(in the rows, 128 means zero)
One turn sends every row of this set to another row. A few are shown first. Where does it send the rows asked after them?
q718: [105 107 125 125 114 140  98 120 169 130 118 136 132 120 138]
q439: [108 104 127 124 121 143  99 116 171 133 116 129 135 116 137]
q142: [109 103 129 124 119 139 101 116 174 132 117 129 135 115 137]
q393: [136  92 127 156 129 102 119 117 159 147 128 127 127 109 115]
q242: [158  93 123 101 144 101 118 129 150 133 151 118 127 141 162]
q837: [121  94 108 155 152 131 100 124 145 145 121 133 125 120 108]
q881: [157  92 118  98 164 115 111 127 147 134 147 110 129 140 157]
q123: [105 107 128 123 111 137 100 120 172 131 118 134 132 117 139]
q731: [143 110 130 141 127 130 135 109 131 121 115 115 143 170 159]
q147: [127  97 123 156 114  97 118 125 154 142 131 143 123 120 120]
q529: [144 109 130 140 134 136 133 109 132 122 114 112 144 168 157]
q129: [139 111 127 140 122 130 132 113 129 119 115 122 141 174 159]
q441: [152  99 105 127 125  98 151 130 130 137 150 143 139 130 153]
q186: [160  94 108 126 143 109 151 118 135 143 146 125 144 120 148]
q808: [110 105 128 123 114 137 102 116 173 132 117 131 134 116 140]
q585: [148  94 107  99 167 126 100 131 137 133 145 118 124 146 154]
q572: [116 100 111 156 118 107 108 134 146 139 129 155 119 128 116]
q307: [112  98 103 155 137 124  99 132 140 140 125 148 119 128 110]
q665: [104 105 126 123 120 143  97 118 170 131 116 132 133 119 136]
q948: [131 102  81 128 147 130 126 139 114 134 145 156 132 144 144]
q634: [142  98  84 125 167 140 126 129 117 140 140 135 139 132 139]
q786: [139 100 106 102 139 109 104 143 136 126 153 141 117 160 161]
q327: [137 103  91 129 126 110 139 139 121 134 150 158 132 142 152]
q530: [141 108 126 141 137 142 129 110 128 122 112 113 143 171 155]
q639: [136 111 123 140 127 136 128 114 126 119 115 124 140 177 157]
q617: [140  99 102  99 157 124  98 140 134 129 147 133 120 157 156]
q819: [157  93  99 126 167 129 139 119 128 143 141 121 146 120 142]
q365: [133  90 120 153 147 119 111 117 154 148 122 123 129 110 110]
q947: [137 112 122 141 135 142 125 114 125 120 112 120 140 175 154]
q298: [149  97 116 100 131  98 116 137 143 128 153 133 121 152 164]

q837 moves to q365
q585 moves to q881
q530 moves to q529
And these:
q441 moves to q327

One turn sends every row of this set to another row. A few are shown first. Where does it send the rows asked after them?
q555: [133 133 149 123  94 115 125 114 110  99 143 125 143 119 145 164 145 107
 125 139 155]
q739: [126 146 124 143 115 137 138 105 117 119 150 124 115 105 136  97 126 130
 134 133 147]
q989: [130 160 133 129 110 123 107 121 108 134 155 115 104 139 142 139 144  91
 124 149 151]
q507: [118 178  96 134 135 109 117 144 100  95 165 132 143 144 119 144 147 109
 133 162 112]
q775: [135 150 129 148 122 134 111 122 116  82 165 123 133 164 141 154 146  95
 130 131 147]
q65: [112  87 117 129 127 129 110 135 104 102 157 122 160 130 146 138 172 107
 117 141 160]
q380: [111  81 118 131 141 119 133 133 102  96 167 111 135 129 133 127 143 116
 119 143 161]
q550: [125 159 113 138 129 141 153 106  85 121 147 120 137 115 133 114 129 143
 139 136 147]
q882: [132  94 114 133 115 126 118 127 116 142 139 127 162 128 125 126 144 105
 125 151 163]
q278: [123 166  90 126 144 134 103 141 111  97 170 127 139 160 116 115 153 119
 139 157 123]
q770: [121 143 119 120 118 126 134 108 115 141 150 111 128 101 130 101 141 139
 138 163 154]
q114: [108 100 122 119 117 127 114 124 106 100 154 122 186 114 133 128 150 103
 128 153 165]
q934: [120 152 108 133 108 143 117 112 117 125 166 119 115 106 138  97 137 128
 146 161 153]
q658: [120 157  94 129 144 127 104 131 123  81 178 141 146 145 110 141 143 113
 139 157 121]
q293: [121  95 121 120 122 123 125 129 116  75 165 119 179 127 131 127 159 123
 129 146 149]
q542: [139 162 103 148 113 135 119 135 122 118 154 123 130 133 155  97 120 127
 157 138 142]
q813: [121 148  96 112 121 125 115 157  79  90 166 134 132 142 130 134 149 121
 122 160 115]
q756: [140 134 106 130 131 116 125 155 128  94 176 143 159 134 136 157 151 114
 142 165 113]

q658 moves to q934
q65 moves to q507
And these:
q542 moves to q882
q770 moves to q293
q380 moves to q813
q989 moves to q555

One turn sends every row of this set to another row. A few are shown first. Where does it send the rows asked after them?
q168: [161 119 122 157 111 143 148  89 108 123 105 124 126 132 111 137 136 117
 152 105 142 142 178 145 126 128  59 147 182 123 124 162 142 137 171 122
 141]
q340: [170 127 137 136 121 152 147 113 130 120 145 107 131 109 139 149 107 141
 118 140 103 146 141 110 106 148  95 169 170 153 129 136 138 134 147 107
 121]
q774: [178 144 113 147 120 170 153 131 135 127 132 104 146 136 128 140 106 121
 120 101 141 119 176 136  92 116  89 188 144 161 126 152 121 155 116 120
 145]
q150: [180 136  95 150 130 150 139  97  93 129 126  99 146 122 132 146 125 123
 136 107 178 130 162 112 119 129 129 162 166 148 137 125  99 186 128 127
 136]
q645: [167 128 122 154 120 147 153  91 105 132 111 119 140 132 101 137 131 118
 152 105 135 145 181 148 129 130  60 148 186 116 125 158 142 131 161 125
 136]
q871: [151 122 142 133 153 136 152  82 124 147  99 137 150 138 132 139 124  92
 162 125 138 153 156 118 113 137  90 143 179 139 126 130 125 135 188 130
 132]
q223: [166 162 115 117 120 122 142 115 101 128 120 142 158 115 158 116 109  84
 115  92 162 151 157 104  97 139 101 157 137 139 114 167 121 171 134 132
 160]
q24: [179 163 127 113 118 137 165 103  81 141  74 103 136 120 176 123 119  91
 130 129 142 157 149 123  96 157  89 162 166 141 103 142 126 132 146 141
 140]
q711: [159 125 116 142 118 149 144 110 106 151 112 108 139 121 104 125 120 117
 153 101 149 150 164 154 126 123  68 145 189 124 118 148 154 126 163 111
 142]
q503: [169 138 113 149  98 162 149 127 137 110 127  98 119 135 138 129 119 119
 110 108 151 114 167 122  92 106  85 169 152 167 131 149 136 161 128 132
 149]
q206: [156 134 136 125 133 132 162 107 121 152  89 114 137 131 149 134 121  97
 167 129 136 157 156 117 105 131  82 131 195 137 122 123 145 141 182 136
 125]
q807: [161 149 124 123 137 144 154  86  92 127  91 138 154 122 166 109 120  75
 123 122 158 148 153 119  99 157  94 173 153 132  97 160 108 131 157 136
 151]
q504: [168 122 135 143 123 155 144 117 123 116 138 116 128 107 149 151 109 133
 116 134 109 143 144 120 104 154  93 182 157 152 118 150 125 129 143  91
 124]
q468: [153 128 124 140 116 161 155 135 137 105 149 117 136 105 152 121 114 137
 123 138 117 144 150 105  98 148  88 169 180 140 115 152 135 151 152 120
 127]
q330: [150 131 135 142 153 149 160 100  99 140  84 131 146 134 144 127 133  72
 143 118 140 154 162 139 114 149  86 157 166 125 110 155 109 118 164 114
 131]
q156: [185 166 129 123 112 118 148 109  77 133  98 104 138 120 148 142 129 107
 117 104 142 168 147 110  99 161  97 156 138 164 127 148 109 168 128 136
 156]
q275: [162 160 128 109 126 143 161  88 103 129  96 119 151 129 158  98 123  93
 127 133 143 156 145 101 102 151  95 146 182 138 120 137 134 144 163 169
 148]
q946: [170 158 120 110 125 120 139 110 116 139 125 148 168 120 152 123 102 103
 136  94 153 154 154  98  95 137 105 157 145 147 124 153 125 185 145 140
 162]
q478: [177 147 134 106 119 119 152  79 107 144  90 114 138 122 164 139 109 107
 149 136 146 153 143 100  93 143  92 149 173 157 114 121 140 148 175 150
 141]
q821: [156 133 121 144 127 162 157 135 126 108 152 118 145 100 146 123 109 125
 113 134 121 144 156 112 101 150  89 175 171 130 106 159 125 136 141 108
 122]
q415: [153 121 125 143 127 152 148 121 140 108 159 128 144 100 143 133 103 131
 122 136 127 139 153 101 100 143  90 171 170 139 109 153 129 142 157 108
 122]
q290: [183 141  93 137 118 152 138 100 106 132 119 113 139 128 155 141 112 118
 136  98 164 118 162 115 120 111 131 160 167 140 148 128 126 189 122 126
 134]
q86: [168 171 116 108 115 124 148 119 105 132 122 130 161 119 152 108 110  96
 117  97 150 157 152  97  99 137 102 143 156 140 128 154 136 179 134 153
 157]
q676: [178 139  93 152 125 155 143 105  86 124 118  96 139 121 139 141 131 118
 131 105 179 131 163 117 119 133 127 165 165 146 134 133  96 184 122 125
 138]
q491: [165 124 122 155 116 152 154  99 109 131 101 123 135 134 114 136 135 124
 162 103 132 146 180 154 125 135  60 156 184 123 126 162 138 142 164 123
 143]
q757: [182 147  91 138 116 156 143 106  97 130 117 108 138 127 156 136 114 110
 127  98 163 119 163 120 122 113 129 160 166 133 146 133 125 183 113 126
 132]
q479: [182 140  91 141 122 152 136  99 100 131 119 117 140 126 154 144 110 108
 129  96 168 116 165 120 120 112 129 164 160 135 141 135 119 180 118 118
 132]
q568: [184 158 133 119 111 105 139  93  91 134 109 110 137 120 139 151 123 115
 123 109 148 163 143  93  99 150  99 144 143 171 134 134 120 173 146 142
 156]
q923: [165 129 134 142 111 155 149 119 116 109 137 103 118 107 149 139 117 129
 103 139 108 144 140 114 107 149  91 167 167 149 123 147 136 127 140 104
 122]
q321: [173 145 113 154 117 161 153 124 119 118 139  78 135 129 108 134 120 116
  97 113 156 125 170 121  99 117  87 168 149 165 123 144 119 141 119 129
 141]
q262: [167 143 132 111 146 136 149  73 120 143 105 147 170 128 151 125 106 101
 153 126 149 151 150 105  97 151 100 168 163 146 112 135 117 150 177 148
 151]
q137: [176 140 114 143 118 155 146 113 143 126 148 100 143 134 112 143 101 121
 110 109 149 114 173 114  97 100  91 165 151 162 132 137 137 152 128 132
 139]
q288: [157 124 133 135 151 130 154 101 114 155  91 133 147 125 149 151 110  82
 164 119 150 150 166 130 105 135  84 153 167 130 102 141 121 125 178 106
 123]
q962: [154 142 128 135 132 141 169 121  95 142  78 109 130 126 160 122 130  73
 142 122 143 155 162 135 109 140  78 140 180 122 107 147 131 120 158 122
 122]
q160: [188 160 131 123 127 108 140  93  84 141 114 116 153 117 132 159 115 104
 120 103 149 163 152 105 102 155 100 157 131 162 122 144 105 160 135 127
 151]
q549: [177 139  95 150 121 152 142 102  89 123 122  93 136 122 137 138 131 122
 131 109 178 130 160 109 120 128 127 156 171 149 140 126 105 188 127 134
 137]
q413: [177 141 118 147 115 166 153 129 136 126 133  83 140 137 114 138 120 140
 126 113 141 130 167 124  92 122  90 175 159 178 134 133 121 166 128 137
 150]
q279: [182 149 129 115 142 122 150  78  94 153  95 125 156 115 156 151  99  88
 140 125 155 149 155 116  96 150  92 170 150 142  93 137 116 124 160 123
 136]
q84: [146 137 137 134 131 150 166 105 107 133  80 115 130 140 148 110 144  86
 144 129 131 159 152 125 114 144  84 134 192 133 130 139 133 135 172 144
 133]
q385: [154 116 117 147 112 145 138 109 107 142 107 113 126 122 114 125 124 114
 154 101 157 146 162 153 122 122  67 146 184 131 114 153 152 130 171 105
 147]
q638: [171 124 117 158 114 155 140 116 135 117 136  99 129 131 119 148 118 125
 120 111 163 119 168 120  90 116  88 180 140 180 122 144 112 157 139 118
 151]
q25: [159 119 118 144 116 152 143 116 109 150 104 113 136 125 115 126 123 124
 165  99 146 151 163 161 120 129  68 155 188 131 117 152 149 136 167 106
 150]

q24 moves to q275
q638 moves to q774
q288 moves to q330
And these:
q645 moves to q385
q479 moves to q676
q156 moves to q86
q821 moves to q923

One turn sends every row of this set to another row. A few are shown first. Where does it send the rows asked after them?
q180: [158 135 137  86 134 145 133 123 146 128 136 137 130 127 146 115  94 119
 139 125]
q113: [139 140 114 169 114 121 121 104 123 145 124 130 155 130 136 133 110 149
 119 131]
q102: [151 148 121 166 130 131 126 116 106 151 113 148 163 131 149 142 122 115
 121 136]
q254: [123 124 119  76 112 136 138 119 105 141 117 154 126 147 146 135 105 123
 137 124]
q894: [136 119 116  81 120 146 146 125 113 138 118 157 116 142 149 114 112 115
 142 122]
q773: [144 120  98 146 117 132 127 102 107 139 122 116 142 144 140 154  98 154
 124 144]
q236: [126 116 113  80 107 137 141 117 120 136 125 146 115 143 141 115 104 137
 140 120]
q122: [132 131 146 162 108 150 131 114 130 136 129 149 166 125 145 163 121 115
 117 130]
q526: [111  93 145 127 156 121 133 126 110 142 128 121 157 122 148 132 116 122
 145 104]
q880: [161 134 110 176 130 137 133 116 129 141 122 140 144 124 145 108 124 126
 127 129]
q835: [107 110 146  97 129 144 115 131 136 134 116 145 140 140 149 146 151 114
 138 125]
q19: [152 119 109  92 148 158 146 130 122 141 121 143 116 115 139 149 119 151
 151 126]
q40: [160 128 104 144 141 146 137 116  92 144 109 136 146 143 155 158 115 112
 129 147]
q589: [111  90 142 128 153 121 133 124 114 140 132 119 153 121 146 125 115 127
 145 103]
q619: [113 100 139 104 130 149 119 132 151 127 122 141 128 135 147 124 152 120
 141 121]
q780: [136 125 136 179 114 124 110 116 109 133 127 154 123 130 146 142 124 138
 136 136]
q742: [145 137 140  80 124 134 125 115 141 131 136 130 137 130 142 130  85 134
 135 127]
q126: [150 144 144  78 134 140 126 121 129 135 129 140 143 130 150 137  92 113
 136 130]
q250: [168 111  92 156 136 151 143 114 121 132 125 124 125 135 148 119 113 133
 136 139]
q221: [116  91 142 129 157 124 135 127 113 140 130 122 153 119 148 124 119 119
 147 104]
q475: [143 120 110  90 141 151 140 125 122 141 122 136 120 118 136 157 114 164
 148 125]
q865: [147 123 139 169 117 161 141 120 144 131 132 152 151 119 148 136 128 107
 122 125]
q720: [101 103 141 100 117 138 111 124 147 130 124 135 135 139 143 138 144 136
 136 122]
q96: [143 122 135 182 119 131 114 120 114 131 128 156 118 128 148 132 127 132
 138 135]
q130: [146 125 113  86 147 155 142 129 114 144 118 142 124 119 140 164 118 150
 148 128]
q476: [132 120 138 168 100 148 133 109 150 128 139 138 151 121 138 141 117 135
 118 124]
q864: [141 128 138 179 120 129 113 121 106 135 124 159 125 130 151 143 129 127
 136 138]

q40 moves to q250
q835 moves to q619
q864 moves to q96
And these:
q475 moves to q130
q742 moves to q126
q865 moves to q476
q113 moves to q102
q254 moves to q894
q526 moves to q221

One turn sends every row of this set to another row. A few are shown first. Where does it send the rows asked after them?
q144: [114  90 131 122 121 108 132 127 129 110 133 127]
q149: [136 161 144 123 139 143 134 140 144 149 141 123]
q922: [125 155 141 128 139 141 128 106 147 141 100 121]
q282: [129 138 103 118 118 167 128 126 125 136 119 151]
q68: [110  89 127 126 122 108 130 136 133 120 137 126]
q518: [109  99 132 135 128 127 119 104 137 123  98 116]
q618: [131 121 139 118 126 124 138 157 132 131 163 127]
q746: [119  85 138 126 120 120 128 134 126 114 136 121]
q115: [102 106 123 135 130 116 121 106 145 130  99 121]
q616: [118 150 136 133 141 139 125 110 153 148 101 119]
q581: [121 127  99 120 117 160 125 117 124 132 109 150]
q52: [120  92 119 114 123 106 135 128 123 119 138 116]
q187: [111 109 114 122 133 114 127 100 134 127  99 111]
q641: [141 160 149 118 134 144 138 135 139 140 141 126]
q197: [126 116  99 114 111 155 129 134 118 126 131 154]
q313: [107 111 129 131 130 119 125  99 142 121  95 121]
q692: [125 151 126 121 142 137 127 102 142 145 100 109]
q48: [140 125 131 106 127 123 142 148 121 130 161 117]
q583: [119 113  96 118 114 154 126 123 121 127 118 153]
q32: [138 121 144 114 123 123 141 151 126 121 160 130]
q145: [141 154 155 124 137 155 130 136 137 143 134 117]
q981: [124 141 145 134 138 150 121 106 145 141  99 114]
q216: [131 131 103 114 114 163 130 136 120 133 133 153]
q783: [137 118 151 120 124 137 134 152 126 126 159 122]
q933: [143 161 136 111 139 141 138 133 134 148 138 113]

q115 moves to q149
q581 moves to q216
And these:
q933 moves to q52
q641 moves to q144
q981 moves to q783

One turn sends every row of this set to another row. A few are shown first. Where does it send the rows asked after them?
q744: [126 153 123 122 141 103 162 112 129 117 171 128 129]
q903: [125 104 135 122 121 114 123 125 135 145 127 142 124]
q266: [126 142 128 139 130 115 169 113 127 124 163 146 150]
q284: [132 148 106 116 133 120 145 112 114 108 119 139  99]
q205: [116 106 133 109 122 111 120 114 145 132 129 134 115]
q662: [135 144 121 140 154 125 147 124 122 139 170 139 144]
q220: [103 145 112 107 156 141 138 148 144  99 137 123 143]
q650: [ 93 147 100 111 166 129 125 132 147 117 143 128 130]
q417: [102 162 105 114 145 132 139 120 137 121 109 159 156]
q719: [138 122 111 125 129 142 151 140 121 104 138 127 103]
q167: [133 126  97 105 147 137 146 135 100 110 158 147 120]
q918: [117 102 128  91 113 133 137 133 125 139 147 132 147]
q333: [118 110 111 129 160 101 151  99 126 121 153 126 157]
q916: [127 119 117 115 110 116 128 123 147 143 141 154 116]
q461: [120  98 131  86 138 130 125 130 118 126 139 148 153]
q77: [122 151 126 145 145 115 157 107 116 133 165 141 138]
q640: [113 128  96 126 142  95 146 108 108 134 144 140 164]
q400: [ 95 140  98 134 136 134 135 110 146 114 106 144 139]
q14: [127 104  96 115 130 137 147 119 105 104 111 132 135]
q371: [ 87 153 108 113 151 145 129 134 139 122 134 119 127]
q656: [145 122  85 121 141 121 144 114 110 123 121 156 123]
q15: [123 128 104 118 159  99 157 103 114 130 148 123 162]
q58: [117 117 142  84 114 135 141 125 130 127 136 143 146]
q369: [121 103 125 102 119 144 137 122 131 138 134 116 155]
q263: [ 99 154 111 115 144 127 134 127 135 121  95 136 148]
q957: [130 132 102  90 152 144 147 112 101 107 126 123 127]
q91: [ 84 157 114 105 149 137 123 124 117 118 142 123 134]
q833: [126 127 121 123 157 114 149  82 113 121 133 135 160]
q132: [119 162 110 114 146 121 129 118 142 133 100 131 140]
q919: [112 113 139 131 110 108 126 135 129 126 131 134 124]

q461 moves to q833
q919 moves to q662
q15 moves to q263
And these:
q205 moves to q266
q14 moves to q656

